X =
37.9	-48.2	-13.7	44.9	40.9	51.9	52.0	51.2	47.5	37.9
34.9	-51.6	-26.1	17.9	32.8	6.9	-35.8	44.1	19.0	54.2
-49.7	50.2	-16.8	19.7	52.0	29.2	-55.3	33.5	-44.0	8.2
-50.3	39.1	-20.8	39.3	26.7	-35.7	-12.0	-19.3	-9.3	-35.0
57.8	-42.3	-43.7	3.6	-33.5	-50.7	44.9	-14.1	33.9	-53.6
-22.6	9.4	-22.6	13.5	43.8	-5.4	38.9	20.0	-2.3	17.5
-43.8	45.4	15.0	-5.4	-7.1	-38.5	48.9	-25.3	-45.6	-40.3
-22.7	45.7	14.4	15.0	-21.8	-32.4	32.7	-32.8	-25.6	-10.4
-32.1	48.1	-32.3	43.8	58.4	-53.9	43.8	29.7	-35.6	11.9
38.8	-24.7	50.3	36.9	-48.8	-31.3	31.2	-49.2	-37.4	54.1
-47.0	-49.7	62.6	-58.7	-55.6	59.3	-47.0	-54.7	49.4	16.5
-57.7	57.3	-34.3	38.0	47.4	-31.6	-34.4	47.3	-38.5	-35.8
30.2	43.4	-51.3	50.5	43.5	-54.1	46.4	39.9	-36.9	-56.4
-46.9	50.9	3.9	-6.6	13.1	-35.1	-32.2	-22.9	-50.6	-41.5
-52.9	25.4	-41.1	-46.6	47.6	52.8	-34.4	44.8	19.9	-37.4
1.3	48.8	-46.6	40.3	2.6	-38.1	36.2	-15.3	-46.0	-44.8
X[0, 0]	37.9
X[9, 8]	-37.4
X[5, 3]	13.5
X[14, 7]	44.8
X[9, 0]	38.8
X[5, 1]	9.4
X[15, 9]	-44.8
X[13, 0]	-46.9
X[0, 8]	47.5
X[0, 9]	37.9
X[7, 5]	-32.4
X[10, 7]	-54.7
X[0, 6]	52.0
X[12, 7]	39.9
X[7, 4]	-21.8
X[15, 6]	36.2
X[6, 1]	45.4
X[10, 2]	62.6
X[10, 0]	-47.0
X[6, 2]	15.0
X[14, 2]	-41.1
X[11, 4]	47.4
X[:, 4]	[40.9, 32.8, 52.0, 26.7, -33.5, 43.8, -7.1, -21.8, 58.4, -48.8, -55.6, 47.4, 43.5, 13.1, 47.6, 2.6]
X[12, 6]	46.4
X[:, 9]	[37.9, 54.2, 8.2, -35.0, -53.6, 17.5, -40.3, -10.4, 11.9, 54.1, 16.5, -35.8, -56.4, -41.5, -37.4, -44.8]
X[4, 6]	44.9
X[1, 7]	44.1
X[12, 9]	-56.4
X[5, 2]	-22.6
X[:, 7]	[51.2, 44.1, 33.5, -19.3, -14.1, 20.0, -25.3, -32.8, 29.7, -49.2, -54.7, 47.3, 39.9, -22.9, 44.8, -15.3]
X[11, 3]	38.0
X[13, 3]	-6.6

W =
-4.9; 11.9; -40.7; -1.3; -6.5; -30.4
0.9; 8.1; -28.0; -0.3; -4.6; -48.7
W[0][-6]	-4.9
W[-1]	[0.9, 8.1, -28.0, -0.3, -4.6, -48.7]
W[1][-6]	0.9
W[-2][-2]	-6.5
W[-2][1]	11.9
W[1][2]	-28.0
W[:, 4]	[-6.5, -4.6]
W[-1][-2]	-4.6
W[-2][-4]	-40.7

M = ((88, 50, 88, 92, 28, 51, 26, 34), (89, 50, 89, 93, 35, 51, 34, 28), (86, 50, 86, 90, 20, 51, 19, 41), (35, 50, 35, 33, 83, 51, 85, 36), (88, 50, 88, 92, 34, 51, 33, 29), (89, 50, 89, 93, 28, 51, 27, 33), (32, 50, 33, 31, 83, 52, 85, 38), (89, 51, 89, 93, 27, 51, 26, 34), (88, 50, 88, 92, 36, 51, 35, 28), (71, 50, 71, 74, 14, 51, 12, 59), (52, 50, 52, 52, 78, 51, 79, 26), (88, 50, 88, 92, 25, 51, 24, 36))
M[0,-8]	88
M[6,-4]	83
M[1,-4]	35
M[-12,1]	50
M[10,0]	52
M[2,-6]	86
M[0]	[88, 50, 88, 92, 28, 51, 26, 34]
M[-4,5]	51
M[-9,4]	83
M[0,5]	51
M[-4,-5]	92
M[1,-1]	28
M[:, 5]	[51, 51, 51, 51, 51, 51, 52, 51, 51, 51, 51, 51]
M[:, 0]	[88, 89, 86, 35, 88, 89, 32, 89, 88, 71, 52, 88]
M[9,5]	51
M[-9]	[35, 50, 35, 33, 83, 51, 85, 36]
M[-8]	[88, 50, 88, 92, 34, 51, 33, 29]
M[-6,-5]	31
M[-8,-6]	88
M[-5,-6]	89
M[0,3]	92
M[5,-6]	89
M[7,6]	26
M[-1,-6]	88
M[5,5]	51
M[-2]	[52, 50, 52, 52, 78, 51, 79, 26]
M[10,-4]	78
M[9]	[71, 50, 71, 74, 14, 51, 12, 59]
M[-8,-7]	50
M[8,-2]	35
M[:, 6]	[26, 34, 19, 85, 33, 27, 85, 26, 35, 12, 79, 24]
M[-4,-1]	28

B = 6.6; 52.7; 38.7; -2.7; -8.6; 1.3; -19.7; 1.1; -2.4
B[0] = 6.6
B[3] = -2.7
B[2] = 38.7
B[5] = 1.3
B[4] = -8.6
